128 stands for zero in the data rows.
Here are some numbered points:
[0, 198, 154, 138, 143, 114, 56, 97, 109, 57, 132, 94, 153, 110, 101, 113, 104, 44, 184, 78] 0
[107, 145, 125, 111, 132, 146, 113, 152, 128, 98, 132, 139, 145, 180, 119, 190, 115, 116, 140, 150] 1
[109, 122, 128, 168, 88, 166, 148, 100, 168, 108, 127, 139, 106, 165, 97, 122, 105, 110, 117, 64] 2
[132, 86, 134, 164, 121, 100, 117, 149, 108, 158, 147, 130, 108, 121, 218, 126, 127, 122, 178, 145] 3
[71, 215, 79, 92, 161, 229, 44, 125, 118, 120, 115, 113, 108, 152, 55, 187, 173, 151, 168, 173] 4
[106, 175, 139, 106, 129, 108, 130, 109, 92, 109, 121, 150, 154, 145, 108, 150, 123, 104, 120, 167] 5
[105, 103, 133, 170, 121, 123, 122, 108, 127, 168, 77, 97, 137, 70, 125, 126, 194, 152, 172, 149] 6
[233, 0, 180, 219, 55, 77, 154, 184, 189, 206, 143, 108, 77, 19, 244, 105, 175, 167, 158, 86] 7
[169, 90, 155, 113, 128, 81, 126, 150, 116, 111, 196, 153, 144, 137, 170, 79, 146, 127, 146, 133] 8
[70, 159, 171, 139, 95, 58, 159, 138, 126, 85, 182, 164, 183, 164, 119, 32, 1, 39, 88, 16] 9
[114, 62, 175, 234, 58, 115, 165, 80, 166, 123, 74, 100, 159, 87, 123, 76, 142, 180, 94, 119] 10
[237, 111, 143, 50, 58, 97, 252, 180, 108, 104, 141, 186, 204, 176, 94, 62, 9, 81, 93, 149] 11
[105, 133, 100, 153, 125, 151, 140, 86, 131, 115, 47, 123, 124, 144, 53, 166, 212, 161, 84, 163] 12
[74, 250, 156, 121, 191, 144, 132, 129, 112, 139, 171, 122, 123, 143, 50, 155, 126, 89, 47, 63] 13
[135, 157, 105, 63, 166, 109, 193, 104, 125, 95, 199, 174, 138, 185, 86, 117, 126, 90, 62, 106] 14
[124, 95, 114, 123, 120, 107, 122, 149, 116, 134, 105, 134, 130, 119, 189, 144, 128, 131, 204, 186] 15
[125, 120, 97, 122, 146, 186, 94, 119, 139, 186, 68, 96, 107, 120, 138, 207, 185, 179, 158, 186] 16
[127, 90, 124, 88, 164, 130, 109, 101, 109, 182, 148, 114, 68, 93, 141, 164, 255, 195, 180, 189] 17
[169, 140, 147, 138, 133, 116, 180, 119, 106, 145, 112, 131, 136, 107, 133, 103, 107, 114, 92, 137] 18
[51, 98, 139, 113, 103, 84, 167, 96, 103, 100, 130, 147, 155, 134, 128, 101, 100, 143, 137, 133] 19
[137, 82, 114, 124, 130, 100, 133, 216, 184, 127, 155, 164, 130, 97, 196, 153, 87, 96, 199, 136] 20
[188, 91, 139, 134, 128, 130, 142, 102, 159, 136, 129, 132, 122, 129, 138, 134, 149, 178, 102, 122] 21
[171, 87, 99, 105, 154, 83, 125, 212, 105, 147, 150, 152, 98, 128, 237, 134, 111, 148, 182, 138] 22
[127, 154, 128, 116, 107, 122, 173, 79, 91, 136, 98, 134, 112, 134, 74, 115, 180, 131, 92, 160] 23
[125, 146, 130, 90, 128, 62, 183, 168, 90, 121, 116, 156, 194, 176, 166, 89, 32, 59, 121, 147] 24
[91, 171, 162, 57, 110, 79, 193, 120, 129, 61, 64, 191, 208, 191, 67, 123, 84, 88, 141, 192] 25
[149, 88, 150, 179, 136, 104, 90, 120, 150, 171, 181, 70, 94, 89, 158, 105, 125, 129, 110, 52] 26
[79, 165, 111, 150, 102, 198, 107, 71, 97, 101, 56, 106, 173, 144, 33, 130, 117, 101, 67, 121] 27
[53, 137, 140, 129, 125, 131, 140, 57, 119, 69, 132, 147, 156, 172, 22, 113, 130, 91, 82, 96] 28
[192, 0, 151, 178, 144, 103, 119, 120, 187, 149, 238, 152, 47, 91, 213, 104, 194, 166, 175, 95] 29
[144, 56, 137, 178, 133, 113, 96, 121, 170, 164, 195, 79, 78, 85, 174, 91, 148, 148, 121, 49] 30
[140, 85, 115, 150, 127, 68, 136, 152, 137, 139, 108, 135, 92, 127, 189, 137, 142, 145, 125, 130] 31
[153, 110, 86, 81, 171, 97, 83, 173, 117, 146, 135, 128, 116, 119, 220, 167, 173, 140, 221, 207] 32
[85, 180, 127, 53, 170, 85, 167, 79, 117, 55, 170, 223, 163, 219, 41, 118, 114, 58, 82, 113] 33
[214, 118, 130, 106, 134, 184, 108, 132, 147, 152, 188, 92, 76, 72, 100, 118, 124, 176, 33, 77] 34
[122, 118, 168, 130, 130, 92, 93, 136, 111, 157, 136, 123, 130, 100, 182, 117, 121, 110, 159, 144] 35
[128, 165, 145, 91, 157, 145, 134, 62, 102, 114, 173, 136, 149, 197, 64, 73, 91, 114, 30, 58] 36
[199, 115, 119, 92, 151, 133, 118, 174, 127, 158, 112, 124, 84, 112, 198, 181, 165, 164, 180, 182] 37
[104, 141, 138, 181, 92, 144, 161, 100, 127, 99, 78, 140, 121, 186, 56, 127, 72, 79, 106, 110] 38
[153, 77, 112, 173, 144, 191, 52, 107, 166, 217, 164, 91, 61, 63, 120, 74, 144, 150, 111, 67] 39
[35, 203, 104, 122, 162, 215, 79, 80, 148, 97, 75, 88, 116, 131, 65, 147, 136, 122, 92, 95] 40
[124, 110, 72, 116, 131, 85, 139, 106, 127, 99, 179, 142, 130, 144, 139, 95, 119, 115, 128, 125] 41
[126, 119, 133, 113, 139, 106, 78, 138, 155, 156, 192, 152, 117, 110, 192, 126, 117, 97, 143, 101] 42
[162, 97, 160, 117, 102, 38, 189, 153, 88, 119, 162, 161, 194, 156, 148, 93, 80, 103, 133, 169] 43
[168, 87, 177, 180, 87, 104, 127, 139, 131, 174, 182, 115, 109, 56, 191, 81, 119, 155, 170, 83] 44
[192, 137, 105, 122, 114, 183, 153, 186, 136, 142, 171, 110, 144, 136, 148, 111, 52, 166, 114, 93] 45
[224, 135, 125, 56, 152, 121, 195, 155, 96, 125, 245, 201, 120, 174, 147, 106, 58, 98, 68, 93] 46
[160, 120, 156, 133, 140, 108, 105, 119, 91, 126, 136, 119, 114, 117, 162, 104, 140, 129, 150, 131] 47
[108, 146, 126, 121, 159, 159, 109, 111, 136, 119, 150, 153, 91, 151, 96, 129, 121, 94, 101, 72] 48
[129, 184, 145, 128, 141, 167, 146, 95, 102, 112, 75, 101, 123, 174, 41, 170, 148, 110, 113, 174] 49
[105, 133, 142, 146, 129, 117, 112, 128, 171, 124, 149, 131, 116, 113, 124, 166, 159, 147, 119, 146] 50
[168, 181, 122, 67, 103, 153, 200, 184, 111, 81, 42, 146, 167, 182, 76, 155, 97, 133, 131, 190] 51
[130, 122, 108, 160, 121, 134, 117, 122, 122, 132, 119, 117, 160, 121, 139, 121, 135, 113, 143, 134] 52
[125, 151, 118, 144, 110, 169, 133, 187, 89, 125, 61, 118, 151, 125, 148, 174, 124, 151, 203, 197] 53
[131, 154, 125, 120, 109, 168, 161, 109, 149, 77, 27, 149, 151, 130, 26, 185, 191, 157, 84, 191] 54
[193, 121, 138, 100, 89, 162, 192, 119, 138, 128, 92, 140, 145, 145, 111, 114, 172, 187, 94, 183] 55
[131, 115, 90, 100, 192, 117, 53, 152, 105, 161, 233, 124, 60, 59, 246, 139, 148, 138, 176, 98] 56
[108, 141, 94, 78, 146, 74, 150, 147, 129, 103, 95, 131, 174, 171, 143, 139, 75, 113, 130, 189] 57
[108, 152, 128, 115, 66, 120, 175, 114, 110, 58, 126, 162, 182, 191, 34, 129, 80, 106, 111, 93] 58
[92, 199, 99, 121, 148, 218, 105, 72, 86, 114, 97, 89, 114, 155, 41, 138, 163, 155, 82, 117] 59
[208, 128, 140, 58, 136, 67, 205, 156, 145, 157, 246, 202, 89, 157, 189, 103, 59, 103, 31, 111] 60
[125, 106, 93, 86, 179, 137, 45, 121, 93, 212, 124, 106, 71, 41, 182, 115, 221, 143, 186, 188] 61
[124, 128, 126, 150, 131, 129, 88, 126, 148, 147, 91, 110, 112, 96, 177, 164, 150, 113, 134, 123] 62
[200, 87, 149, 115, 99, 148, 190, 177, 139, 138, 113, 118, 139, 121, 134, 139, 78, 148, 141, 113] 63
[118, 164, 109, 141, 111, 136, 146, 178, 78, 118, 72, 110, 171, 136, 178, 188, 118, 132, 210, 198] 64
[184, 103, 119, 155, 100, 155, 120, 203, 142, 175, 77, 85, 139, 83, 196, 190, 131, 143, 212, 179] 65
[115, 132, 180, 101, 100, 53, 135, 215, 79, 98, 127, 172, 212, 155, 202, 126, 32, 70, 221, 164] 66
[126, 116, 119, 157, 160, 78, 95, 150, 127, 158, 142, 114, 90, 105, 195, 100, 99, 124, 174, 86] 67
[176, 153, 110, 158, 168, 208, 105, 125, 140, 180, 121, 110, 55, 130, 130, 184, 162, 173, 70, 110] 68
[176, 114, 107, 87, 171, 171, 136, 126, 138, 195, 217, 77, 25, 104, 152, 159, 165, 199, 58, 105] 69
[94, 142, 113, 144, 127, 192, 93, 89, 163, 111, 105, 98, 130, 135, 99, 137, 148, 147, 115, 103] 70
[0, 197, 143, 191, 146, 225, 49, 38, 167, 106, 118, 73, 131, 105, 0, 108, 134, 64, 71, 0] 71
[104, 106, 120, 144, 133, 105, 94, 118, 113, 144, 139, 138, 120, 79, 166, 111, 191, 146, 178, 167] 72
[173, 59, 185, 204, 76, 91, 130, 133, 145, 175, 131, 105, 146, 50, 193, 76, 144, 129, 170, 87] 73
[116, 146, 138, 128, 128, 103, 176, 110, 129, 130, 132, 123, 132, 129, 101, 138, 148, 110, 81, 155] 74
[153, 132, 146, 116, 131, 134, 148, 93, 120, 113, 167, 85, 155, 107, 114, 85, 117, 140, 80, 125] 75
Which point above is nearest to each new point? Its number follows each.
[153, 134, 111, 113, 160, 184, 111, 99, 127, 133, 144, 85, 107, 140, 78, 148, 167, 165, 82, 100] 70
[69, 133, 116, 164, 171, 180, 85, 69, 144, 114, 23, 65, 93, 115, 21, 181, 249, 166, 112, 152] 12
[87, 163, 134, 149, 137, 194, 82, 62, 162, 146, 146, 85, 123, 88, 51, 76, 132, 85, 37, 6] 71
[195, 47, 149, 145, 118, 88, 125, 196, 106, 194, 91, 84, 156, 96, 241, 147, 104, 144, 190, 212] 65
[13, 194, 80, 104, 184, 147, 56, 53, 80, 77, 62, 116, 123, 117, 52, 201, 244, 135, 181, 182] 4
[224, 154, 90, 126, 119, 222, 192, 186, 167, 161, 151, 160, 103, 187, 111, 175, 35, 156, 23, 112] 45
[108, 113, 110, 130, 132, 123, 114, 115, 110, 146, 126, 138, 86, 96, 180, 102, 180, 174, 195, 162] 72
[82, 129, 135, 182, 95, 187, 92, 67, 165, 92, 75, 89, 149, 115, 29, 143, 158, 151, 120, 80] 70
[154, 207, 148, 91, 105, 185, 204, 140, 144, 79, 54, 188, 166, 180, 4, 159, 64, 87, 62, 153] 51
[29, 182, 85, 154, 77, 72, 166, 114, 142, 73, 144, 151, 177, 174, 64, 144, 61, 76, 111, 55] 58
[67, 173, 119, 160, 110, 198, 135, 110, 145, 93, 88, 156, 153, 158, 30, 125, 27, 82, 73, 105] 38
[153, 70, 131, 107, 171, 99, 78, 173, 106, 169, 239, 131, 79, 91, 255, 94, 122, 97, 186, 93] 56
[138, 119, 114, 169, 150, 163, 93, 121, 111, 183, 86, 82, 87, 91, 162, 181, 174, 196, 161, 206] 16
[73, 193, 131, 143, 140, 156, 141, 87, 106, 105, 136, 136, 149, 145, 49, 120, 124, 88, 87, 89] 28
[109, 106, 120, 161, 148, 128, 111, 158, 156, 118, 128, 119, 136, 117, 129, 84, 84, 96, 149, 115] 52
[87, 175, 128, 116, 131, 130, 128, 55, 80, 119, 90, 119, 126, 112, 64, 100, 155, 111, 51, 132] 23
[220, 3, 117, 121, 155, 109, 125, 201, 168, 151, 122, 131, 65, 96, 216, 194, 229, 208, 236, 205] 37
[134, 95, 145, 164, 79, 135, 100, 133, 135, 104, 135, 141, 158, 117, 139, 89, 64, 125, 135, 111] 52
[115, 200, 117, 125, 96, 111, 134, 99, 94, 105, 157, 160, 189, 177, 19, 128, 61, 80, 60, 113] 58
[136, 123, 128, 136, 74, 104, 153, 145, 140, 143, 103, 131, 157, 141, 117, 137, 103, 124, 122, 143] 52
[83, 176, 128, 116, 129, 124, 142, 135, 137, 86, 110, 162, 177, 175, 67, 127, 49, 90, 99, 111] 58
[65, 163, 100, 92, 172, 95, 61, 127, 116, 125, 255, 163, 84, 130, 188, 99, 121, 65, 127, 36] 42
[0, 169, 64, 173, 164, 205, 65, 18, 133, 125, 136, 79, 99, 158, 46, 91, 162, 146, 110, 57] 40
[154, 136, 101, 95, 180, 109, 82, 178, 130, 166, 193, 129, 81, 86, 242, 142, 133, 118, 164, 125] 56
[88, 169, 164, 177, 121, 124, 103, 104, 91, 157, 98, 81, 170, 81, 104, 72, 119, 84, 132, 131] 52
[93, 164, 94, 109, 132, 170, 130, 184, 100, 107, 43, 126, 152, 132, 128, 203, 123, 155, 187, 202] 53
[179, 101, 166, 150, 105, 133, 120, 152, 113, 104, 123, 137, 157, 155, 106, 147, 57, 119, 137, 136] 63
[0, 188, 163, 138, 160, 74, 48, 78, 109, 20, 166, 97, 143, 113, 112, 76, 122, 43, 178, 76] 0
[61, 220, 115, 80, 212, 142, 42, 108, 89, 69, 128, 149, 183, 178, 113, 127, 147, 111, 151, 162] 5
[105, 132, 130, 222, 99, 170, 105, 99, 132, 138, 76, 72, 116, 112, 102, 104, 147, 154, 111, 125] 70
[131, 193, 108, 102, 128, 182, 150, 172, 70, 184, 34, 122, 137, 152, 96, 150, 168, 141, 143, 174] 53
[112, 169, 108, 113, 146, 117, 182, 142, 100, 94, 154, 157, 162, 188, 91, 91, 76, 86, 85, 91] 14
[218, 90, 168, 145, 53, 155, 208, 133, 185, 137, 36, 101, 119, 73, 94, 136, 101, 176, 46, 167] 55
[103, 159, 117, 97, 157, 138, 72, 119, 139, 113, 98, 120, 95, 110, 131, 129, 170, 114, 154, 148] 62
[129, 109, 109, 128, 126, 143, 104, 188, 99, 150, 85, 155, 130, 148, 133, 199, 115, 158, 209, 190] 53
[175, 123, 136, 157, 98, 193, 131, 159, 157, 160, 160, 117, 89, 120, 195, 129, 110, 163, 143, 134] 45
